(in the rows, 128 means zero)
Each named move below is a turn or a mirror, shown by a few rows before and after it. Which moves, in which order, take the first row of each later pair to the second? The first pair is answered.
k957:
[161 127 132 145 140 145 146 109 115 122 166 114 136 160 113 120 126 125
 102 112 126 140 118 119 104 128 163 155  55]  ->  [160 143 123 140 128 145 133 114 120 129 166 116 137 162 123 105 133 129
 103 106 123 144 116 119 109 133 168 151  52]
[132 156 115  98 140 152 116 102 114  80 133 167 140 200 128 134 119 113
 149 135 159 113 108 110 116 197 102 175 124]  ->  [136 170 113  99 132 151 109 107 115  83 128 168 138 201 131 129 120 113
 141 134 152 118 103 111 118 197 106 169 122]
[101 158 120 101  78 154 118 120 105 137 128 172 107  99 150 111 146 105
  91 129 100 100 128 171 190 130 114 156 131]  ->  [103  86 128 124 137 149 153 106 115 106 132 153  93 100 123 159 130  93
 118 148 127  69 136 161 156 108 104 179 128]
k248:
[161  81 165 139 162 141 145 146 111 138 128 111 109 110 119 131 123  91
 128 143 141 136 134 126 131  95 138 114 137]  ->  [138  98 127 126 145 169 136 128 119 113 127 157 109 127  97 175 115  91
 146 169 152 111 136 123 143 140 125 141 118]
[140 190 122 177 128 128  87 139 138 161 154 147 120 184 145  94  95 106
  83 128  95 147 126 124 118 153 144  87 108]  ->  [138 121 155 191 164 103  96 149 108 168 136 106 103 147 182 106  87  98
 110 141 110 160 124 141 115  98 149  91 145]
[154 139 102 143 171 149 139 132 143 147 169 156 145 138  69 120 108 129
 111 136 133 118 111 105 120 150  89  80  75]  ->  [166 112 134 157 194 126 147 144 129 165 169 118 138 115  95 102 108 125
 106 131 133 135 111 116 109 109 103  75 102]
[ 88 162 110 138  48  67 108 158 131 128  56  98  86 122 180 117 114 137
 174 181 142 119 155 120 165  90 124 114 190]  ->  [ 90 205  85 127  25  87 103 148 146 124  65 134  96 146 152 115 121 135
 163 175 133 103 153 113 163 130 124 113 162]
k184:
[114 130 118 133 158 181 132  95 117 100 158 158 105 154  85 183 107 121
 140 154 151 103 145 117 138 151 117 136 113]  ->  [146 137 154 125 181 183 121 107  86 142 180 130 104 123  94 132 125 107
 106 122 132 144 138 136 138 115 140 105 127]
[ 71 156 103 136  70 114 105 157 139  91 103 135 162 157 174 144 126 162
 160 154 134 122 106 144 136 141 136  97 153]  ->  [109 150 152 140 101 110 102 166 117 131 122  95 155 127 189  94 138 153
 130 117 119 160 109 156 131  95 160  67 169]
[116 184 124 109  56 117  77 152 133 144 100 126 145 120 183 114 125 158
 121 127 102 163 107 131 168 116 134 102 154]  ->  [122 111 151 152 107  67 132 168 171 121  98  69 150 125 191 112 119 165
 138 122 116 138 122 105 126  79 131 109 165]
k111:
[159 145 134 113 126 142 109 110  96 185 155 122 105 107 116 107 143 109
  92 108 107 164 131 152 148 121 146 115 130]  ->  [133  97 131 127 130 117 112 119  83 165 118 111  97  89 151 143 128 117
 132 142 129 158 136 162 149 100 138 132 164]
[105  94 119 139 122 115 140 151 149  93 106 110 131 140 136 147 123 127
 154 138 145 109 136 117 118 133 120 141 142]  ->  [131 141 112 130 123 136 133 140 159 103 139 124 137 161 104 113 138 122
 108 103 127 109 136 106 114 157 126 121 111]
[100 128 114 127  96 135 116 121 119 127 100 140 128 122 133 163 119 133
 147 154 140 124 130 127 142 158 130 151 142]  ->  [120 163 109 122  97 154 113 118 126 136 129 148 129 142 112 136 130 128
 119 133 128 131 134 120 140 171 131 138 119]
[143 113 170 131 161 126 154 120 120 142 134  97 125 103 140 105 123  95
  97 116 132 184 139 139 100  86 127 125 143]  ->  [143 122 168 131 160 126 149 123 117 146 141  94 122 107 142 101 119 100
  97 112 130 182 136 135  98  91 131 123 142]
k787:
[132 166 111 156 142 147  82 146 136 154 118 143 138 155 152  90 136 120
  78 150 126 120 122 112 148 124 127 131 101]  ->  [145 151 108 165 161 147  98 141 150 142 129 131 136 165 138  96 136 118
  78 144 120 109 126  99 137 123 121 140  94]
[190 123 163 140 142 165 123 120 160 160 181 116 119 130  72 143 133  93
 108 120  92 150 148 128 105 129 171  77  79]  ->  [137 119 131 162  94  97 143 151 228  97 125 100 151 166 114 166 125 137
 152 143 114 103 149  92  88 145 147 103 106]
[140 147  89 126  98 110 109 169 167  79 110 158 174  87 160 163 140 157
  87 134 145 143  93 126 145 122 119 132 134]  ->  [178 146 107 111 138 157  95 154 123 118 151 163 151  71 129 147 145 126
  64 121 133 169  93 142 143 113 135 119 115]
Pairs:
Between the rows of a pair lie 2 to 3 moves.
[124  78 126 125 149 115 146 123 172 152 122 110 128 161 164 185 108 118
 183 102 166 101 161 149 147 125 146 150 128]  ->  [163  92 147 124 179 142 144 118 162 178 159 107 121 163 131 154 122  96
 146  68 150 119 158 144 134 119 158 137 101]
k248, k184, k957
[145 178 115  93 131 186  93 109  95 166 150 176 109 133  99 118 133 112
 100 121 110 135 101 135 143 163 137 120 113]  ->  [135  90 145 112 162 164 102 114  68 169 124 137  88  90 135 147 112 101
 135 152 134 144 105 153 149 103 140 128 153]
k248, k248
[113 107 131 140 161  70 135 127 135 123  99 109 128  96 151 154 113 150
 165 122 153 100 115 146  90 114 118 138 156]  ->  [103 151 130 132 120  62 119 141 141 134  95 106 140 100 171 128 126 166
 151 104 145 113 112 149 101 120 124 123 160]
k957, k184
[156 155 134 126 116 135 117 118 119 138 124 125 134 101 142  79 148 152
 106 106 121 160 101 132 129 114 137 105 132]  ->  [135  87 138 141 139 113 127 117 112 116  96 108 116  89 154 122 126 146
 152 135 140 150 112 136 126  92 127 125 156]
k111, k957
[161 209  87 106 114 205 123  86 143 140 126 157 119 135  85 108 121 124
  73 140 132 163 118 116 115 157 145 147  83]  ->  [141 104 109 115 153 191 120  75  92 134  86 137  88  86 124 163  87 107
 132 196 162 168 125 154 127  98 140 171 134]
k111, k787
[123 159 141 103 102 105 154 140 135 137 146  94 115 139 135 108 142 131
 123 134 153 118 101  97 132 127 139 115 143]  ->  [119 150 119  92 112 131 149 120 123 125 143 128 102 143 109 144 127 119
 130 154 159 103 102  99 135 151 129 135 130]
k787, k957, k184
[122 135 111 112 116 150 117 125  92 126 112 155 129 107 135 148 124 122
 112 145 125 134 129 157 143 148 138 146 155]  ->  [130  90 137 137 149 107 147 143 114 111 117 107 135 105 143 131 120 127
 120 136 130 124 134 141 114 116 139 150 166]
k184, k787
[103 149 155 124  79 119  96 180  81 104 114 107  94 132 155  96 112 131
 112 132 135 149  94 119 178 148 122  73 174]  ->  [138  92 179 138 148 134 116 167  62 116 142  88  78 116 130 102 106 108
 109 126 137 150 108 123 161 114 119  72 166]
k248, k184, k787
[104 157 126 135  70  74 110 154 133 124 105 109 155 134 184 105 148 160
 122 120 123 136 124 126 142 115 127 116 162]  ->  [123 143 145 128  94  80 109 157 115 146 116 100 144 112 185  88 150 145
 113 111 117 159 118 137 139  91 138 105 164]
k248, k248, k184
[199  88 167 154 198 117 172 119 149 133 161 138 104 140  64 122 138 118
 127 113 130 121 120 102  86 143 110 122  74]  ->  [179 112 179 113 155 153 105 113  69 189 126 164  86  85 112 125 134 107
 140 149 118 186 105 172 148 119 127 107 116]
k184, k111, k184
[109 190 113 108  83 161  71  91  98 170 101 137 139 133 183 128 141 147
 118 120 105 156 127 140 147 138 129 146 126]  ->  [ 95  88 107 144 136 127 128  87 127 108  85 111 137 150 179 189 114 149
 170 144 145  94 145 113 109 117 105 188 125]
k184, k248
[141 157 140 114  94 160  96 127  99 127 156 139 129 128  98 130 153 127
 105 149 139 138 152 140 148 146 108 108 134]  ->  [119 136 139 135  79 103 114 154 134 101 125 104 149 139 136 127 149 150
 131 156 148 119 156 133 135 125 104 117 162]
k248, k787, k787
[159 129 105 120 126 174  79  80 109 162 145 150  72 162  57 175 131 105
  82 118 108 121 127 182 110 201 140 138  57]  ->  [131  11 152 169 166  79 117 113 111 139  94  58  69 122 139 191 114 121
 144 143 131 120 131 189  92 108 135 149 130]
k248, k111, k787
[140 143 144  77 144 160  85 145 114 169 153 150 139 130 115 122 122  99
 110 122 116 150 110 165 142 143 118 138 156]  ->  [106 121 116  96 133 121 121 152 167 107 134 147 157 167 109 158 100 119
 142 141 132  94 125 126 117 166  96 170 151]
k957, k248, k787
[117 153 129 115  70 121 102 134 106 173 100 133 128 121 194 114 127 156
 131 135 118 170 117 167 167 116 135 116 147]  ->  [179  73 165 148 182 133 156 119 108 162 153  96 107 124 129 107 115 114
 119 109 122 148 138 140 110  81 135 116 116]
k957, k111, k248
[149 122 163 116 116  93  98 150  95 160 121  89 143 108 180  67 146 141
 132  85 167 150 146 121 131 130 126  98 157]  ->  [113  89 108 113 116 116 107 118  99 108  96 146 133 130 155 163 103 135
 186 142 201  93 158 117 135 174 106 147 142]
k957, k787, k248
[126  92 105 176 140  93 166 119 156  97  95 104 159 136 173 161  85 153
 165 147 151 133 147  93 117  84  99 188 149]  ->  [135 159 120 172  98  79 147 144 169 124 108  85 180 133 199  91 114 173
 123 107 124 164 138  97 123  84 118 155 151]
k957, k111, k184
[166 155 159 126 140 160  95 166 135 147 159 160 144 202  81  61 173 112
 105  51 111 142 129 132 118 110 141 107  88]  ->  [140 125 143 155 126 104 134 180 196  91 133 146 162 232  95  93 161 136
 144  69 133 100 143 103  99 118 117 134  94]
k787, k957
[157 140 140 132 157 139 138 110 128 139 156 124 125 141  84 118 133 116
 101 100 131 128 135 118 100 133 132 125 105]  ->  [136  88 150 147 160  99 148 125 132 123 123  94 122 124 124 135 121 121
 134 118 149 121 137 121 102  97 122 133 141]
k184, k248, k111
[127 183 151 151 112 146 100  96  65 157 126 128 120  75 128  83 162 128
  83  96 126 165 118 115 150 131 148  99 132]  ->  [ 76 164 125 183  76  74 130 118 143  88  86 112 148 116 157 106 156 166
 127 113 147 113 126  77 132 144 125 123 146]
k787, k787
[117  92 132 144 148 124 152 120 138  99 140  93 135 120 115 148 133 123
 161 131 136  95 135 100 106 113 101 153 121]  ->  [130 175 127 124 104 145 127 119 143 132 163 114 148 135 110  95 158 131
 116  93 106 119 129 101 123 137 117 123  99]
k111, k957
[105 120 169 137  91  82 146 170 147 146 125 112 140 143 151  76 121 161
 124  92 166 156 131 133 127 103 116  97 152]  ->  [133 125 179 129 121 112 152 153 135 160 156 117 132 144 125  58 124 142
 101  78 152 164 127 133 123 103 124  88 134]
k111, k787
[137 102 178 136 166 126 132 109 130 115 133  98 113 115  94 139 122 111
 118 135 117 149 135 155  98 106 111 124 129]  ->  [114 112 142 140 139 116 144 103 163  84 115 127 126 142  91 169 120 127
 130 146 128 121 137 143 102 137  95 142 115]
k248, k184, k787
[123  84 139 114  76  96 151 152 224  67 113 114 148 155 132 167 123 152
 152 115 128  68 158  88 111  90 106 122 143]  ->  [113 128 130 104  42  92 135 160 234  83 109 120 157 153 152 145 136 160
 142  99 114  90 151  90 123 100 111 110 145]
k248, k957, k111
[136 190  99 123 105 148 167 114 162  91 173 167 130 173  99  76 140 126
  86  65  86 141 174 123 163 135 135 103 119]  ->  [ 70 137  98 131  65  89 157 128 159  63  97 146 132 147 188 124 114 154
 154 119 115 143 167 151 189 107 121 122 188]
k787, k111, k957
[140  59 150 154 178 112 164 110 112 109 118 103 109 116 114 151 117 107
 147 143 136 119 143 134 110 108 124 134 130]  ->  [140 135 105 133 145 147 149  93 132 107 134 152 121 158  67 146 124 112
 118 126 126 109 137 120 116 178 117 135  89]
k111, k184
[101  90 122 122 122 102 140 127  92 125  88 155 131 117 152 131 121 149
 172 161  97 146  87 155 118  89 124 152 173]  ->  [113  73 109 122 150 130 156 104  89 112 109 169 122 128 111 155 113 129
 166 163  99 128  96 147 109 107 122 169 151]
k787, k184
[116 124 161 107 165 164 117 134  53 133 160 138 104  87  99 191 109 123
 107 159 135 138 145 116 149 130 119 118 136]  ->  [101 123 151 109 153 157 110 135  58 118 143 146 111  88 115 206 105 138
 120 173 143 128 144 114 154 138 113 128 138]
k248, k111
[ 83 172 113 110  94 101 133 150 129 132 147  60 152 130 144  94 103 155
 118 153  92 151 110 131 101 103 129 111 148]  ->  [ 99 166 102  85 122 170 113 114  78 152 169 101 123 121  92 126  90 116
 107 168  94 166 110 153 117 119 131 115 125]
k248, k248, k787
[143 152 138 125 178 131 129 130  97 164 150 131 106 137  81 115 145 129
  98 108 126 132 124 133 117 139 161 117  95]  ->  [117 182 107 113 130 134 113 131  99 152 123 170 115 149  99 143 141 141
 118 131 129 124 113 142 133 177 151 121  96]
k111, k184, k248
[ 72 116  98 122  80  99  67 113  95 137  76 146 152 132 201 119 125 147
 120 147  99 152 106 170 153 124 136 123 148]  ->  [105 119 125 123 112 103  79 121  89 164  96 123 145 122 195  81 139 140
  96 120  87 171 102 169 140  98 151 107 147]
k111, k248
[109  94 100 135 117  95 113 148 149  90 100 137 139 137 135 174 115 126
 157 161 141 126 117 120 139 138 110 144 152]  ->  [148 153 135 132 121 105 105 162 150 127 147 114 149 134 128  85 153 125
  89  95 101 163 113 115 130 129 131 101 136]
k248, k184
[133  83 140 137 147 112 147 108 117 134 130  85 120 112 142 138 133 145
 131 136 143 129 125 137 118  85 132 140 133]  ->  [103 116 102 121 107 129 134  94 129 117 119 142 124 131 128 174 123 152
 144 155 146 107 126 135 138 141 116 149 114]
k787, k248
